A single turn carries every row of the set below to another of its rows. Some are shown first; where does it send the rows asked next?
tosag: [-0.80  0.91 -2.10 -2.58 -1.46 -0.88 -2.53 -0.15  0.07 -3.26  0.38  1.67
 -1.91 -2.38  3.68 -0.73  0.40  0.07]
Dovog: [-0.03  0.46 -1.78 -1.20 -0.25 -2.23 -0.36 -3.01 -2.21  1.03  1.25 -1.44
 -1.42 -0.90  0.04 -2.21 -0.05 -0.55]
kazo: [-1.03  1.06  0.13 -0.78 -0.84  0.81  0.54 -1.60 -2.66 -1.79 -2.46 -1.03
 -0.05 -0.38  2.40 -2.47  1.30  2.63]
fek: [ 0.67 -2.47 -1.93 -0.93 -1.95 -0.85 -3.12 -1.79 -1.08  0.21  1.31  1.64
  0.94 -2.62  1.84 -1.19 -1.56 -0.07]
Geb: [-1.80  2.58 -0.17  0.33 -2.64  0.14 -2.18 -1.02 -2.40 -1.63 -1.36 -2.38
 -2.76  0.38  2.43  2.00  1.24 -0.75]
levot: [-0.30  1.40 -0.14 -2.40 -2.25 -0.18 -2.03  2.80 -5.52  0.88  0.21  0.99
  0.97  0.22  2.53  0.42  0.10 -1.78]
gola: [-1.67 -0.52 -0.12 -3.16 -2.13  2.42 -3.52  0.64 -0.91 -0.96 -0.30 -0.34
  1.70 -0.99  3.79  1.69  1.14  0.61]
sinan: [-0.94  0.82  0.01 -4.71 -1.02  1.71 -2.66 -1.99 -2.57  0.82 -2.31 -0.88
 -1.19 -3.76  2.67  0.27  0.64 -1.50]
Mubop: [-1.29  0.30 -0.91 -2.11 -0.24 -0.40 -1.72 -1.26 -3.79 -0.59 -0.32 -0.72
  0.31 -1.48  5.78  0.99  1.99  0.52]
Nekug: [ 0.61  1.16  0.60  0.32 -2.90 -1.68 -2.39  0.15 -4.61 -0.11 -0.18 -1.37
  2.50  2.14  0.84  0.52  0.00  0.44]
mup: [-0.27  0.28  0.78  1.23 -2.42  1.43 -1.97 -2.25 -3.13  0.57 -1.63 -1.29
  0.45 -2.35  2.05 -3.74  0.23  0.01]
Matid: [-2.78  3.59 -0.94 -1.66 -2.61 -0.40 -0.97  2.18 -4.38 -0.76 -0.33 -1.00
  0.42 -0.80  1.94  0.69  1.37 -1.32]
sobe: [-3.11  1.49  1.03 -2.12 -2.86 -1.13 -3.52  1.57 -3.97 -0.53 -0.65  0.43
 -2.71 -3.06  1.92 -0.91 -0.48 -1.26]
zimug: [ 0.07  1.79  0.16 -0.24 -1.22 -0.62 -1.64  0.73 -4.22 -2.28  0.96  0.78
 -0.05  2.65 -0.53  0.34 -0.35  0.91]
pima: [-2.80  0.97  0.33 -1.22 -2.77  2.54 -4.08  1.59 -2.38 -1.09 -1.23  1.97
 -1.05 -2.90  1.69  0.21 -0.40 -0.94]
Seru: [ 2.13 -0.26 -1.13 -2.76 -2.41 -1.61 -2.47 -2.75 -1.47 -2.14  0.10 -0.94
  2.89 -0.51  0.64  0.45 -0.90  2.01]
vomi: [ 2.14  2.53 -0.39 -1.72 -2.00 -0.09 -1.81 -1.98 -4.92 -0.87 -0.21 -2.52
  1.18  0.69 -0.82  1.21 -0.99 -1.13]
Tif: [ 1.89  1.44  0.18  1.37 -0.07  0.21 -2.22 -1.73 -1.94  0.05 -0.56 -0.76
 -0.97  0.56  2.65  0.19  1.67 -1.51]
koged: [-0.85  1.35  0.91 -4.48 -3.66  1.23 -2.50  0.28 -2.73 -1.86 -1.90  0.71
 -0.14 -3.90  2.34  1.82  0.40 -1.15]
vinu: [-0.43 -0.51 -0.09 -4.14 -3.02 -0.09 -3.03 -1.10 -1.58 -1.81 -1.85  0.19
 -0.55 -4.32 -0.35  0.55 -2.71  0.87]
tirot: [ 0.92  2.42 -3.41 -1.45 -2.87 -1.79 -0.01 -1.77 -3.22 -1.55  0.63 -0.92
  1.01 -0.40  0.04  1.28 -0.33 -1.85]
romif: [-0.64  0.06  2.43 -1.53 -1.61  0.50 -4.53  1.14 -1.07 -0.02 -0.45 -0.07
  0.09 -3.27  0.25 -1.87 -0.89  1.88]
gusoz: [ 1.48  1.61 -0.17 -1.48 -2.47 -1.60 -2.93 -0.76 -2.33 -0.62 -0.92 -0.69
 -1.62  1.08 -1.09 -2.17 -2.30  2.53]
Viz: [-0.90  0.84 -0.22 -1.13 -2.11  1.15 -1.99 -1.81 -3.14 -0.57 -0.53  0.50
  0.16 -1.30  0.83  1.94  1.36 -4.64]
mife: [-1.82 -0.90  0.16 -4.19 -1.76  0.91 -3.53 -0.52 -2.69  0.86 -0.91  0.52
 -0.50 -2.41  0.24 -2.16 -2.07  2.65]
zapeg: [-0.19  3.03  0.88 -2.66 -3.06  0.77 -1.74 -0.94 -5.30 -1.99 -0.76 -0.99
  0.27 -0.65  1.76  2.40  1.45 -2.28]
Fer: [ 0.29  1.38 -0.84 -0.87 -1.02 -0.55 -1.80 -0.06 -3.86 -0.04  0.01 -1.29
 -0.04 -1.40 -0.28 -1.01 -2.38  4.39]
filuk: [ 0.85  0.83 -1.01 -2.00 -2.67 -0.59 -0.82 -1.16 -2.99  3.34  0.01 -3.42
  0.69  0.35  1.10 -0.24  0.19 -0.39]
sadez: [-0.95  0.93 -0.99 -1.09 -2.72 -0.38 -2.39 -0.42 -1.97 -0.87 -0.33 -0.47
 -0.26 -1.55  1.30 -5.09 -0.57 -3.15]
rirut: [-1.99 -1.41 -2.43 -2.21 -2.21 -1.28 -1.72 -0.04 -3.87 -2.03 -0.75  0.78
  1.50 -0.03  3.03 -2.66 -1.64 -1.75]
Rogi: [ 1.58  0.21 -0.17 -2.84 -1.69 -0.67 -2.68 -2.20 -2.02 -1.37 -0.57 -1.63
  0.77 -1.06 -2.63 -0.11 -2.90  0.66]
kavu: [ 0.17 -1.53 -0.01 -1.03 -3.78 -0.32 -3.66 -2.22 -0.44 -0.55  1.21  0.36
 -0.70  0.96 -1.12 -0.85 -1.24 -0.56]
Vada: [ 0.89  0.63  0.07 -3.02 -1.97 -0.15 -4.25 -3.24 -0.86 -2.63 -2.32 -0.65
 -2.06 -2.59  1.82 -0.09 -1.17  1.87]
vaso: [ 0.45  0.06 -1.86 -0.64 -1.50  0.57 -0.75  0.63 -2.26 -3.20 -2.71  1.37
  0.76  1.01  3.52 -1.10 -0.72  0.82]
Reze: [-1.55  0.50 -3.89 -3.95 -3.62  0.09 -2.38 -0.63 -1.72 -0.96  0.35 -0.16
 -2.15 -2.26  1.95 -0.42 -2.47  1.54]

Mubop turns into Dovog
sobe turns into zimug
Now find these:
Rogi turns into koged
vaso turns into mup
sinan turns into tirot
gusoz turns into pima
Reze turns into Geb

